In the data rows, the value 128 means zero.
In each pair of rows below, the second row is the first one turned about zero in one of three ways (a turn may also mirror it), with some noise and a change of scale.
Each pair is followed by the number of its way, counting from 0 in the order the ways first appear.
[191 163 162  87 132 121 112 127]
[148 131 155  90 182  96  86  98] 0

[126 132 115 123 129 138  92 111]
[124 123 107 119 114 152 102 115] 0

[112 107 155 157 182 117 134 121]
[133 116 113 121 169 145 140 171] 1

[ 89 111 122 110 103  84 144 109]
[123 150 117  93  83 119 121 114] 2

[151 160 122 109 100 126 111 105]
[133 157 134 123  94 117 129 104] 1

[123 110  89 103 135 135 101 142]
[ 97 109 131 146  91 148 142 126] 1

[ 84 113 125 111 127 137 129 132]
[130 132 130 112 103 144 132 149] 0

[147 153 123 111 139 123 113 123]
[126 119 127 104 151 108 106 124] 0

[103 116  43  56  96 137 130 156]
[ 95  84  94  79  85  85 145  96] 2

[151 108 132 109 183  98 151 158]
[172 117 156 106 169  91 149 112] 2

[168 113 125 143 177 110 144 132]
[149 131 109 146 121 147 167 168] 1

[ 54 105  94  94 140 153 140 156]
[ 78  97 158  99 103 116 123  75] 2

[128 108 152 129  83 131 168 173]
[144 129 160 121  81 117 166 148] 2

[117 125 118 128 101 134 132 131]
[123 116 120 122 130 113 122 116] 1

[173 149 150  57  78 128 143 195]
[200 143 148  92 167  79 133 155] 0

[129 135 134 119 134 130 111 102]
[129 127 115 124 140 141 126 128] 2

[165 169 117  88 114 139 108 102]
[137 152 122  89 145 127 100  85] 0

[ 63 108 121 136 147 146 150 164]
[ 79 138 177 128 113 128 148  89] 2

[166 140 147 120 124 104 124 111]
[151 143 108 126 137 132 125 152] 2

[137 134 138 116 126 131 122 109]
[136 138 137 124 133 125 116 133] 0

[143 144 128 145 121 148 141 118]
[130 128 112 160 133 147 151 139] 2

[140 155 127 160 158 145 134 116]
[119 116 111 163 166 134 145 127] 2

[ 92  89  96 181 139 129 159 141]
[133 129 155 177 115 101 139  79] 2

[106 114 161 198 137 157 166 145]
[114 138 176 192 129 156 152 114] 2

[116 144 144 147  62 144 187 142]
[172 144 143 173 112 112 183 115] 0

[110 123 117 161 154 132 136 120]
[ 93 118 119 151 119 144 147 138] 0

[155 129 122 145 123 108 106  95]
[146 129  94 151 139 139 108 123] 2

[107 139 157  99 142 127  95 125]
[ 96 129 138 113 142 158 110 142] 2

[ 95 105 125 126 126 127 124 129]
[120 142 135 111 112 124 117 107] 2

[ 96 110  96  98  95 121 125 156]
[102 113 140  94  88  93 125 108] 2

[ 82 111 120 144 115 134 138 138]
[132 120 118 144  86 132 150 134] 0

[128 134 155 138 110 127 119 115]
[123 138 125 134 130 144 124 154] 2

[135 164 137 143 116 123  76 122]
[128 150 127 146 141 115  79 122] 0

[171 149 149 131 110 109 129 124]
[158 143 159 138 111 100 128 126] 1

[159  76 157 191 194  98 145 119]
[ 62  67 145 156 166 121 136 138] 0

[145 153 148 124  84 136 116 115]
[144 136 144 120 114 120 109 104] 1

[ 99 107 123 133 125 120 132 120]
[109 124 126 138 103 132 140 132] 0

[151 172 118 129 130 113 103 106]
[117 156 118 135 138 103 103 102] 0

[140 129 140 119 115 136 117 113]
[129 115 112 115 129 142 124 142] 2

[ 87 126 129 113  84 138 126 152]
[144 150 133 134  86 132 129 140] 0

[108 107 116 147 117 127 131 129]
[121 129 126 130 100 130 117 107] 2

[131 128 147 103 122 140 108 118]
[123 129 139 114 128 138 117 135] 1

[100 127 106 129 172 142 141 138]
[ 95 117 141 138 147 119 151  93] 2

[117 116 127 119 146 126 132 124]
[116 122 127 126 129 140 136 142] 1

[ 99 126 147 148 167 111 127 110]
[122 135 106 107 158 132 114 165] 1

[174 121 163 216 141 112 166 100]
[ 92  95 146 194 172 105 153 112] 0

[124  67  92 176 151  97 143 152]
[161 116 153 155 120 101 112  78] 2

[149 163 151 132 133 145 127 115]
[147 158 144 129 129 128 116 119] 1

[145 160 152 161 125 145 132 112]
[164 153 135 121 156 121 120 123] 1

[142 151 153 124  81 124 122  89]
[128 143  97 137 108 164 117 156] 2

[ 76 107 113 126 190 118 121 121]
[ 99 148 144 120 156 111 108  76] 2

[119 121 131  83 125 134 142 143]
[ 86  99 142 127 115 133 155 125] 1

[171 107  98 106 181 111  87 180]
[119  74  97  92 165 119  76 183] 0

[152 100 144 155  71 119 154 113]
[153  97 134 165 118 100 141  99] 0

[103 117 126 130 144 131 127 113]
[ 95 120 133 125 121 151 144 129] 0

[136 150 128  78 125 148 131 115]
[142 143 117  89 144 136 130 116] 0

[129 123 136 118 118 131 116 110]
[131 128 114 126 129 156 114 127] 2

[137 151 124 129 122 147  83 124]
[128 144 124 137 132 134 100 121] 0

[ 86 110 113 116 104 131 127 145]
[139 124 120 121  94 126 148 155] 0

[134 147 109 138 126 140 111 114]
[113 118  97 139 142 140 122 121] 2

[130 111 149 100 110 100 135 139]
[132 105 139  94 117 102 145 140] 0

[141 162 156 121 134 148 103 104]
[134 158 142 101 125 153  96 120] 1

[ 84 104 139  88 124 127 110 106]
[ 88  99 125  81 101 141 112 136] 1

[163 171 138 206 169 152 134 106]
[182 169 108 162 177 134 116 137] 1

[ 99 122 141 136 112 142 131 134]
[117 132 141 142 123 145 124 121] 2

[132 122 117  84 103 134 133 140]
[108 101 118  96 113 134 143 144] 2

[168 127 149  59 107  37 151 112]
[181 168 107  61 136 110 135 175] 2

[132 145 109 115 117 172 113 221]
[193 153 120 147 154 135 120 201] 0

[ 68  52  98 145 146  73 140 138]
[145 151 174 122  90 101  99  53] 2

[111 117 105  96 126 128 111 146]
[ 96 125 137 145 106 145 128 132] 1

[164 137 129  90 133  62 138 106]
[131 152 125 121  70 107 173 157] 1

[138 133 133 121  99 131 118 118]
[119 128 106 125 115 145 124 144] 2

[115 147 146 132 137 149 113 112]
[100 119 142 134 149 144 128 133] 2

[147 144 126 133 108 136 139 123]
[149 135 126 136 134 126 129 111] 1

[ 98 140 180 217 103 164 155 165]
[131 141 169 222 128 147 152 148] 0

[194 165 107 141 122 139 151 105]
[178 161 109 162 117 140 150 104] 1

[135 138 134 127 130 142 124 112]
[120 124 108 126 145 148 126 136] 2

[136  93 133 115 129 121 154 103]
[140 104 125 104 116 144 149 139] 1

[125  80 138 149 161  88 124 137]
[164 143 164 133 134 103  96 103] 2

[142 128 121 140 113 126 128 123]
[128 118 126 129 122 116 126 132] 0

[154 101 150 136 111  95 142 140]
[121  79 150 139 125  87 130 123] 0

[159 163 161 128 149 134 107  99]
[167 179 136 127 121 157 112 138] 1

[ 50  89 143  99 112 112 108 150]
[117 129 149 106  50 142 139 180] 0

[135  92 127 137 136 105 160 149]
[129  90 126 132 135 105 153 143] 0

[ 67  84  87 143 189 118 110 149]
[ 81 107  96 125 107 167 137 182] 0

[189 170 152  94 123 140  86 116]
[147 135 145 109 171 111  80  96] 0

[108 145 148 121 128 144 118 118]
[ 99 134 139 117 144 149 131 145] 2

[ 81 132 139 142 105 145 141 170]
[147 138 145 142 108 151 169 171] 0

[147 134 116  92 103 157 168 172]
[115  96 119 101 103 109 174 152] 2

[134 125 147 104 113 134 139 112]
[140 123 134 113 125 135 138 108] 0

[112 139 118  68 185 103  62  99]
[ 97 119 104  81 182 108  75 120] 2

[ 85 118 109 158 149 149 151 142]
[102 123 114 149 122 151 165 157] 0

[119 127 127 169 117 144 138 129]
[134 117 124 148 155 123 115 126] 1

[207 163  87 238 175 103 128  78]
[ 57  97  73 197 193 112  99  67] 0

[120 129  85  99  65 122 114 142]
[ 95 113 125 146  85 110 131  84] 1

[124 140 129 162 132 149 166 130]
[126 128 116 143 158 115 133 125] 1

[134 155 136 140 169 143 109 104]
[ 99 147 132 106 160 146  94 115] 0

[117 112 116 130 145 121 124 126]
[121 125 129 125 127 115 122 113] 2

[134 137  90 111 123 131 117 138]
[138 137 100 100 138 121 114 134] 0

[147 161 135 127 132 152  88 199]
[153 143 137 138 163 131  85 174] 0

[122 125 139 126 121 139 134 122]
[125 122 134 111 138 130 127 132] 1

[161 150 139 130 115 144 116 103]
[158 140 136 123 129 136 117 109] 1

[103 140 108 134 101 144 144 147]
[151 140 114 162 104 130 147 131] 0

[116 110  81  96 146 142 139 153]
[132 112  90  98 130 142 151 159] 0

[143 118 103 122 134 121 160 125]
[128 109 102 124 153 114 142 117] 0

[162 105 133 129 132 104 129 122]
[151 122 133 134 107 131 147 142] 1

[137 117 128 149 113 138 144 121]
[139 133 116 156 123 144 127 128] 2

[167 173 135 160 168 151 117  87]
[168 165 111 127 160 168 128 154] 1

